In the rows, zero is written as 128.
One turn moves every row onto another: examples first, then more rows asked
q_212: 148 135 143 156 133 107 100 123 131 97 105 185 122 108
q_220: 154 139 114 127 128 175 154 118 115 110 148 158 90 141
q_627: 136 158 126 116 135 143 154 112 89 106 133 169 134 98
q_472: 154 137 110 122 126 176 149 118 109 115 142 165 94 146
q_560: 138 108 158 162 99 121 96 148 97 93 122 140 109 118
q_85: 125 160 153 127 128 148 151 114 121 61 141 157 109 91
q_737: 162 166 123 135 130 130 115 101 126 131 125 173 125 109
q_713: 119 163 133 102 117 155 112 96 99 121 144 126 101 102
q_870: 141 125 155 157 141 122 138 106 132 60 118 154 102 90
q_860: 153 135 108 117 133 169 149 108 119 111 147 159 89 145
q_640: 144 134 125 98 102 164 84 90 137 115 130 158 124 148
q_598: 105 137 106 98 126 124 111 76 124 105 137 136 110 106
q_757: 175 141 125 133 105 147 98 136 129 114 105 142 93 137
q_7: 134 109 160 156 96 117 95 141 102 80 126 134 106 111
q_89: 150 131 111 117 124 174 154 123 115 111 141 159 93 151
q_885: 122 95 143 148 143 133 106 105 128 67 104 175 79 115
q_674: 147 143 145 147 154 106 120 104 149 103 126 135 103 109
q_659: 153 101 148 128 146 178 105 89 91 96 133 160 150 118
q_483: 132 178 143 118 142 133 133 112 138 104 148 138 109 110
q_126: 123 127 145 138 138 119 137 135 94 74 114 182 132 98
q_108: 110 132 140 102 124 163 133 122 91 58 111 153 91 96
q_442: 140 105 159 162 90 124 99 140 104 94 128 135 108 118
q_249: 118 71 143 119 118 143 117 101 88 72 118 148 135 123
q_232: 107 108 124 101 114 183 113 79 133 86 141 170 123 122
q_521: 120 92 134 107 119 137 81 99 129 98 104 121 130 112
q_954: 114 100 145 150 114 151 147 129 90 92 164 163 108 133
q_461: 131 128 137 146 137 125 85 81 137 131 137 148 87 120
q_27: 158 123 146 118 136 190 91 98 114 91 130 176 143 129
q_44: 143 101 156 119 152 157 86 114 93 98 122 143 155 126
q_914: 177 139 124 129 107 140 98 129 137 103 103 137 86 132
q_544: 175 135 126 129 101 146 105 135 128 114 105 131 92 136
q_787: 130 113 125 98 102 182 131 79 96 91 142 159 132 126
q_469: 117 104 143 152 120 150 148 128 78 94 161 163 110 128
q_531: 130 92 142 119 118 124 70 113 130 96 107 148 128 147
q_697: 119 106 146 154 123 149 151 128 84 88 163 154 108 123
q_662: 109 107 144 144 122 146 148 121 84 89 171 156 109 124
q_482: 89 136 118 94 114 133 115 99 117 67 128 151 110 98
q_694: 140 110 159 164 104 120 99 149 106 89 125 132 105 115
q_751: 120 120 120 84 121 164 90 102 149 101 113 144 121 133
q_260: 148 125 153 111 142 168 73 124 116 93 121 161 147 135
q_221: 107 115 120 121 111 125 102 88 135 57 112 166 100 98
q_862: 175 144 126 136 110 147 102 138 135 109 111 138 89 135
q_539: 108 78 139 126 110 156 106 77 113 85 131 145 133 101
q_738: 123 117 109 125 123 118 100 66 144 95 120 151 99 104

q_89 goes to -> q_954
q_751 goes to -> q_232
q_472 goes to -> q_469
Where do these go?
q_674 goes to -> q_483
q_461 goes to -> q_713
q_697 goes to -> q_694
q_260 goes to -> q_27
q_738 goes to -> q_598
q_737 goes to -> q_627
q_914 goes to -> q_860
q_640 goes to -> q_787

One turn moves every row onto another: examples first, then more rows asked
q_549: 120 96 120 126 118 113 122 150 137 129 100 141 110 101 155 105 164
q_248: 153 139 142 151 150 125 116 129 117 151 136 107 103 126 92 129 153
q_227: 128 178 120 126 91 124 87 97 154 141 120 121 128 111 128 92 159
q_391: 125 136 158 83 121 133 87 88 107 153 94 103 126 123 101 133 148
q_9: 101 113 120 103 149 118 97 86 108 161 84 141 137 128 146 135 182
q_810: 134 132 118 136 172 118 108 125 106 163 110 83 123 133 122 149 137
q_533: 171 159 132 141 156 143 75 110 115 170 117 90 95 110 133 143 149
q_115: 119 159 134 146 143 137 130 93 150 155 130 158 106 118 149 137 171
q_187: 108 125 111 89 126 121 75 113 125 156 81 142 97 79 158 116 146
q_513: 155 142 129 168 112 133 102 119 122 142 122 107 135 137 134 84 159
q_152: 116 147 151 70 119 120 86 91 108 140 77 118 118 119 124 113 174
q_283: 149 151 155 86 124 124 90 110 140 105 113 94 132 90 173 149 167
q_109: 113 171 143 125 150 126 81 89 154 143 126 130 88 119 185 134 156
q_915: 117 158 148 84 127 148 129 108 116 119 97 119 152 126 134 107 149
q_77: 136 135 139 99 127 135 81 131 141 125 105 134 83 75 185 118 148
q_884: 124 172 149 140 151 121 86 88 139 149 139 116 85 113 155 152 133
q_110: 118 128 138 121 151 141 120 136 146 136 111 157 94 102 181 111 144
q_774: 128 112 112 139 91 122 78 119 125 109 119 101 114 123 165 124 190
q_668: 126 144 99 123 123 133 86 80 109 166 89 126 112 95 162 160 183
q_623: 129 156 163 109 161 115 107 110 116 95 130 130 111 109 182 129 163
q_781: 148 155 166 124 173 110 102 107 117 113 138 111 130 104 169 136 137
q_364: 135 113 134 121 157 121 100 85 98 176 88 126 143 118 127 145 170
q_146: 135 143 131 148 104 125 110 127 142 132 108 116 121 147 151 78 182
q_634: 160 123 128 130 146 123 64 124 136 148 132 74 132 110 123 147 147
q_528: 151 152 125 120 142 125 67 107 100 145 132 94 121 100 96 121 136
q_4: 106 122 130 89 143 119 123 131 114 139 77 145 112 100 151 101 142
q_607: 124 120 109 136 122 101 130 126 112 113 104 100 133 114 168 154 181
q_828: 145 129 141 125 167 155 102 123 106 127 145 98 128 124 121 140 129
q_543: 129 120 123 112 95 116 83 137 160 142 95 126 99 90 151 94 158
q_69: 141 117 115 153 94 128 83 121 114 123 119 75 111 130 149 140 160

q_781 goes to -> q_391
q_810 goes to -> q_634
Where do these go?
q_227 goes to -> q_115
q_4 goes to -> q_543
q_152 goes to -> q_146

